(in the rows, 128 means zero)
One turn moves every row onto another: examples first, then more rows asked
sur: [110 116 101 143 151 123 139 128  94 121 110 121 123 124  80 176 181 131
 140 136 119]
kul: [130 148 105 139 145 136 130 118 132 145  86 119 116 163  76 152 164 131
 133 146 103]
lonu: [130 131 142 133 132 137 117 103  96 147 128 118 124  90 123 103 120 143
 158  97 123]
Bam: [157 142 121 119 152 115 138 124 128 145 109 103 158 129 124 148 115  95
 160 124 102]
gemu: [157 121  98  98 107 100 151 118 122 124 114 133 131 100 124 151 176 117
 133 130 144]
bopa: [162 130 110  99 146 127 117 125  98 159 107 171 150 129  96 110 130 125
 117 144 120]
Puga: [143 130 125 113  77  90 130 134 111 125 113 147 139 118 124 139 154 121
 153 114 129]
Kiv: [170 166 106 135 108 105 135 104 132 140  95 100 120 116 134 120 153 142
 132 140 122]
Suvog: [137 126 139 136  96  83 143 143  92 107  79 117 124  92 133 121 160 130
 120 130 139]
Subi: [137 122 134 129 174 114 110 140  89 141 116 133 154  81 104 103 151 124
 134 131 122]
gida: [125 138 120 144 162 135 153 123 135 130  81 111 100 147  90 155 172 133
 114 157 138]
vivom: [152 126 120 124 158  90 168 140 127 122  81  94 114 113 103 121 116  85
 108 134 137]
Ber: [169 121 137 112 132 102 150 143 140 141  98 121 112 138 128 153  98 102
 118 120 161]
Vedu: [115 108 145 171 142 122 109 114 133 132  88 107  98 134 105 104 107 141
 141 114 110]
Difi: [110  77 171 124 158 109 138 117 139 140 124 132 112 135  85 129 137 124
 137 127 124]
Reb: [146 141 174 124 112  80 153 131 111 133 104 112 132 114 126 122 167 137
 122 151 132]
risut: [125  95 121 115 149 131 158  79 135 144 128 139 108 157  89 136 121 133
 132 143 122]
sote: [155 160 134 129  80  85 134 125 133 138 107 128 116 137 119 112 138 132
 139 126 132]
Dosog: [141  95  77 136 143 130 120 102 114 138 117 160 122 151 104 155 114 140
 133 139 126]
dobol: [110 124 126 118 131 138  98 140 111 126 138 114 122 154 125 112 123 103
 108 139  80]
kis: [142 130  98 133 148 116 114 138 126 131 119 151 113  96 102  94 123 113
 135 110 164]
moz: [107 117 140 166 117 122 119 137  84 124  97 114 102 130 102 171 152 156
 139 112 127]
leg: [161 103 135 102 118  76 151 136  77 146 116 120 130 129  92 154 108 109
 116 117 110]
Rulo: [116 128  99 134 135 126 119 131 113 113 143 102  83 142 121 103 114 110
  85 143 116]
tado: [123 128 162 145 125 118 131 136 111 145  73 113  94 160  77 146 154 148
 108 136 114]
savat: [124 112 115 131 144 145 100 129  94 121 144  93 106 125 153 138 130 131
  92 141 108]
lil: [158 137  92 132 105  97 132 120  95 119  75 105 131  90 126 125 167 131
 123 131 111]
tup: [112 118 129 115 152 135 119 126 101 126 167 105 122 139 130 130 139 114
 103 155  97]
Bis: [139 118 130 125 156 106 171 118  90 123 126  93 143 100 134 163 123 109
 145 129 132]
mik: [150 129 130 113 119 128 136 102  79 153  86 134 109 120  96  85 109 145
 100 125 113]
maz: [115 128  75 163 135 124 134 128 106 111  92 118  95 128  82 158 159 130
 134 124 134]
Rolif: [166 137 128  99 123  84 161 112 128 142 112 113 125 113 105 127 180 126
 113 155 130]
sesos: [159 125 130 144 123 107 146 129  90 128 100  97 114 115 151 159  88 131
 127 113 148]
fosa: [104 113 136 120 146 136 127 146 124 106 133 109  95 138 138 114 128 101
  85 148 131]
kekog: [121 110 126 157 160 131 146  83 105 131  82 100 104 133 106 112 118 153
 114 152 102]
Lemi: [128  99 100 104 129 121 111 136 104 126 153 117  90 140 108 126 129 108
  77 135 109]
Kog: [127 105 144 109 136 106 148 117  98 137 124 129  98  88  81  87 132 123
 116 105 144]
maveg: [118  98 128 112 132 126  98 151  95 121 119 109 107 135 119 115 134 107
  76 136  88]
rokav: [132  82 106 150 172 115 137 114  81 122  85 128 118 119 105 141 134 148
  94 164 123]
fami: [120  63 146 144 170 100 117 147 106 124 104 141 122 113 101 146 143 132
 115 138 139]
Bise: [156 134 117 131 163 138 131 128 101 135  82 145 124 104 136 106 124 139
  99 151 164]
dese: [123 132 158 140 121 136 131 128 134 146  97 125  95 167 100 167 149 150
 132 128 139]
sogap: [118 105 122 115 130 151 100 142 125 118 140 119 101 139 154 139 123 111
 100 126 127]
fetad: [149 129  87 130 121  85 157 124  95 125 104 103 115 119  91 125  95  95
 131 109 112]
Todit: [109 103 132 141 108 105 132 143  95 127 109 134  90 141  70 167 155 138
 128 109 137]
dav: [144 119 152  97 136 150 153  95  99 153 121 145 121 115 132 124 123 148
 121 130 153]
Navi: [131  94 104 165 136 114  82 137 121 131  99 147 115 136 104 134 108 136
 144 111 122]
pato: [169 128 153 125 141  97 126 144  95 152  76  96 147 129 118 140 111 114
 117 131  93]

Reb moves to Puga
Bise moves to dav
Now these:
fami moves to Dosog
sogap moves to savat
Bam moves to pato
gida moves to dese

